One turn moves each row of this set onto another row. After a few examples, where does it send each row asked below?
fenib: 46; 12; 2; 42; 13; 1; -19; -13; -59; 26; -47; -3; -32; -8; 18; 7; -16; -33; -2; 50; 21; -20; -22; 40; 74; -36; -26; -14; 34; -53; 27; 13; -11; 2; -22; 4; -16; -7; -25; 17; 15; 22
det: 47; -8; 11; -7; 20; -12; -10; 16; -29; 17; 58; 27; -21; -41; 30; -19; -34; -9; -7; 40; -13; -18; -7; 11; 22; 18; -1; -13; -18; 10; 16; 40; -13; 25; 20; -14; 18; 22; -5; -7; 7; 12
vis: 30; -12; 20; -16; 8; -8; -18; 13; -44; 18; 32; 41; -8; -1; 9; -32; -38; -5; -29; 64; -3; -12; -40; -3; 40; -2; 24; -22; -6; -21; 29; 15; -25; 18; 9; 6; 8; 59; 13; -9; 0; 10
Buke: 60; -36; 11; 15; -38; 4; -19; -12; -22; 43; 24; 20; -19; 27; 23; -22; -14; -48; -4; 36; -34; -49; -44; -7; -4; 8; -25; -5; -20; -26; 26; -9; -49; -22; -16; -38; 5; -17; -14; -9; -1; 10
lazu: 38; -27; -17; -5; 39; 4; 4; -7; 12; 28; -68; 1; -37; 17; -14; -59; 30; -4; -18; 13; -34; -39; -43; -23; 9; -13; -35; 10; 50; -23; 0; 29; 8; -3; -32; -34; -40; 8; -3; -3; -22; -30
reb: 13; 5; -24; -46; 27; -36; 12; 19; -14; 5; -45; -2; -4; 26; -28; -29; 33; -27; 3; 0; -63; -8; -31; -26; 11; -25; -3; 10; 2; -26; -9; 38; -18; 0; -49; -2; -27; 34; -1; 45; 20; 5
Rida: 51; 9; -28; 23; 22; -21; -61; 27; -24; 40; 35; 21; -27; -15; 10; 13; -28; -15; -3; 13; -38; -38; -19; 43; 52; -12; -50; 8; 1; -57; 0; 9; -12; -18; 4; -52; 4; -29; -14; -12; -5; -2
mol: 12; -10; -24; -31; 56; -7; 12; -15; 2; -2; -72; -23; -50; 3; 2; -66; -5; -19; -17; 21; -11; -2; -1; -16; 25; -19; -24; 6; 25; -33; 12; 55; 26; -16; -17; -15; -18; -2; -21; 17; -10; -10
zib: 13; -7; -11; -26; 25; -14; 7; -25; 16; -7; -50; -7; -47; -10; -1; -52; -10; -26; -46; 3; -43; -7; 27; 3; 26; -27; -40; 9; 19; -17; 17; 24; 27; -26; -32; -8; -28; -6; 2; -2; -29; -21
mive: 46; 0; 10; 55; -9; -17; 5; -17; -59; 26; -37; -15; -14; -6; 21; 13; 0; -35; 16; 25; 10; -24; -2; 4; 55; -31; -30; -26; 9; -36; 17; -6; -42; 10; 2; 7; -4; -24; -27; 17; 9; 24
gupug: 39; 20; -22; 25; 0; -18; -23; 7; -21; 44; -10; 5; -21; -24; 55; 18; -41; -42; 23; 35; -71; -19; -38; -6; 8; -29; -1; 2; 2; 3; 17; 42; -43; 15; -25; -24; 26; -24; 9; 16; -10; -30
ribo: 14; 30; -48; 23; 33; -28; -80; 4; -47; 58; -10; 29; -24; 1; -3; -10; -46; -12; 12; 33; -26; -30; -30; 26; 60; -28; -19; -8; 12; -60; -3; 17; 3; -7; 3; -31; 2; -6; -1; -20; -18; -18
rulek: 69; -10; -8; 26; 5; -23; 8; -9; -51; 9; -17; -7; -22; -26; 38; 32; -2; -54; -5; 43; 8; -32; -9; 29; 37; -16; -20; -13; 8; -23; 23; 21; -26; 5; 4; -6; -13; -34; -22; 29; 19; 31
ket: 30; -9; -16; -10; 11; -12; 6; -26; 17; 24; -53; 12; -31; -8; -16; -34; 46; -19; -45; -14; -30; -31; -19; -8; 19; -19; -31; 0; 30; 1; -8; 26; 26; 9; -28; -11; -43; -16; 12; -18; -39; -20
Sov: 19; -2; 5; -20; 12; -25; -8; 10; 23; -9; -22; 30; -26; 12; -16; -32; 51; -24; -45; -2; -57; -26; -13; 5; 31; -16; -23; 11; 22; -15; -5; 12; -11; 41; -52; 3; -56; 17; 0; 6; -24; 5
pulu: 52; -27; 37; 12; -41; 24; -19; -7; -29; 46; 15; 17; 13; 24; 5; -44; -15; -26; 11; 19; -18; -40; -23; -12; 32; 1; -15; -24; -6; -47; 17; -19; -56; -8; 4; -29; 6; -5; -14; -13; -10; 15
zega: 25; 24; -27; 25; -15; -35; -17; 21; -29; 42; -12; 1; -16; -13; 20; 2; -63; -12; 22; 26; -68; 0; -43; -23; 41; -30; 6; -11; 24; -5; 19; 26; -59; 0; -10; -35; 29; -16; 10; 0; -34; -27
pemo: 13; 17; -10; -57; -9; -36; 10; 3; -11; -5; -20; 8; 6; -6; -32; -33; 26; -31; -25; -6; -63; -4; -7; -2; 17; -14; -26; 10; 0; -7; -19; 31; -6; -3; -66; 9; -37; 12; -6; 20; 1; 1
nele: 2; -9; -42; -52; 48; -33; -23; 1; -7; 9; -22; -7; -13; 31; -23; -67; -4; -24; -12; 13; -44; -6; -13; -30; 13; -21; -30; 20; -13; -62; -13; 31; 16; -29; -24; -6; -21; 13; -16; 29; -8; -2
zed: 41; -1; 25; -6; 5; -5; 3; 17; -32; 22; 40; 16; 9; -38; 23; -30; -48; 1; -6; 43; -10; 3; -15; -17; 48; 0; 12; -22; 9; -6; 19; 35; -42; 27; 21; -2; 15; 24; 1; 3; -22; 13
pesu: 25; -12; 7; -19; 57; -19; 10; 33; 3; 3; -25; 17; -31; 10; -31; -32; 50; 8; -33; 7; -33; -23; -39; -9; 23; -16; -23; 7; 31; -28; -13; 26; -8; 29; -37; -6; -34; 41; -2; 12; 1; 6
Gama: 32; 16; -34; 46; 17; -46; -51; 21; -47; 29; 7; 9; -23; -16; -9; 8; -36; 6; 13; 11; -23; -24; -4; 19; 76; -20; -47; -6; 15; -47; 0; -5; -22; -11; 24; -33; -7; -8; -13; -19; -13; -2
Ruf: 9; 31; -25; 1; 5; -23; -15; -6; -47; 59; -18; 16; -21; -4; 20; -6; -60; -16; 18; 44; -57; 7; -46; -9; 36; -37; 20; -12; 8; 8; 28; 42; -32; -6; -31; -7; 38; 22; 15; -1; 1; -16
Benun: 3; 6; -38; -48; 3; -49; -16; -5; 7; -11; -26; -8; -13; 3; -6; -61; 1; -48; -45; 4; -45; -12; 5; -12; 7; -22; -17; 1; -14; -42; -13; 22; 19; -16; -26; 10; -21; -5; -2; 26; -33; -30
Gotal: 62; -20; 20; 5; -37; 18; -12; -15; -56; 56; -15; 24; -1; 35; -12; -29; -3; -37; -10; 48; -1; -53; -62; 2; 27; -8; -1; -29; 20; -40; 22; -12; -31; -23; -25; -21; 0; -1; -13; -8; 5; 11

pemo goes to Benun
vis goes to Ruf
And these:
zega goes to Gama
lazu goes to pesu
Rida goes to rulek

